In the data rows, 128 means zero.
Here are some points:
"128 125 174 69 115 158 113 129"
"111 144 113 140 129 98 157 129"
"160 116 161 141 142 169 151 143"
"132 128 116 146 107 118 154 104"
"143 91 164 111 83 183 111 119"
"117 153 119 116 119 93 160 117"
"120 107 158 88 114 157 102 130"
"101 168 94 118 192 105 142 139"
"143 92 164 103 83 189 110 123"
"108 124 144 80 148 149 101 149"
"118 117 148 76 119 154 97 144"
"115 152 83 132 162 98 144 117"
"109 165 134 121 193 93 94 134"
"137 113 123 145 88 134 154 107"
"140 98 164 136 94 147 132 88"
Then 16 other points, each followed by its number:
"180 80 68 255 216 158 172 200" 0
"128 130 106 153 108 115 156 106" 1
"144 97 148 129 94 159 123 110" 2
"121 123 154 103 105 148 108 145" 3
"119 111 111 135 93 98 162 144" 4
"141 178 75 173 131 110 140 125" 5
"159 115 137 165 114 147 167 78" 6
"88 137 202 103 165 65 104 106" 7
"158 119 102 182 122 154 155 122" 8
"126 144 79 151 166 106 150 113" 9
"176 225 90 138 174 55 86 47" 10
"128 93 167 88 105 184 94 136" 11
"141 185 85 128 113 62 100 62" 12
"129 145 161 177 200 81 178 170" 13
"114 154 69 190 120 162 147 150" 14
"147 145 147 122 78 125 179 93" 15
Which of these numbered points is nearest to each point below, ignoring the 3 directions in which the first points spread most? Its number follows each.
"93 153 150 79 158 146 90 183" > 3
"170 183 102 165 135 93 118 70" > 12
"118 132 65 182 108 84 208 125" > 4
"141 114 132 140 95 146 139 109" > 1
"117 109 161 96 125 162 97 135" > 11
"131 125 95 182 155 105 166 135" > 11
"64 178 97 83 128 181 48 185" > 14
"137 112 122 157 90 175 144 126" > 8
"142 188 112 89 182 105 89 104" > 12
"106 154 108 133 125 73 154 133" > 3
"148 100 140 108 99 174 118 135" > 8
"112 123 135 116 66 222 90 152" > 14
"105 149 139 129 150 51 163 110" > 13
"115 136 110 132 107 149 126 133" > 8
"121 114 143 107 114 166 106 141" > 11
"138 138 146 118 91 120 158 104" > 15
"140 139 101 169 80 124 139 105" > 5
"127 108 211 121 118 118 110 52" > 7
"123 86 77 162 121 137 160 177" > 0
"122 124 126 140 63 216 109 144" > 14
"142 64 81 181 87 174 178 162" > 0
"122 116 75 154 110 116 168 136" > 8
"160 102 140 161 61 146 164 70" > 6
"103 131 152 69 159 146 98 154" > 11
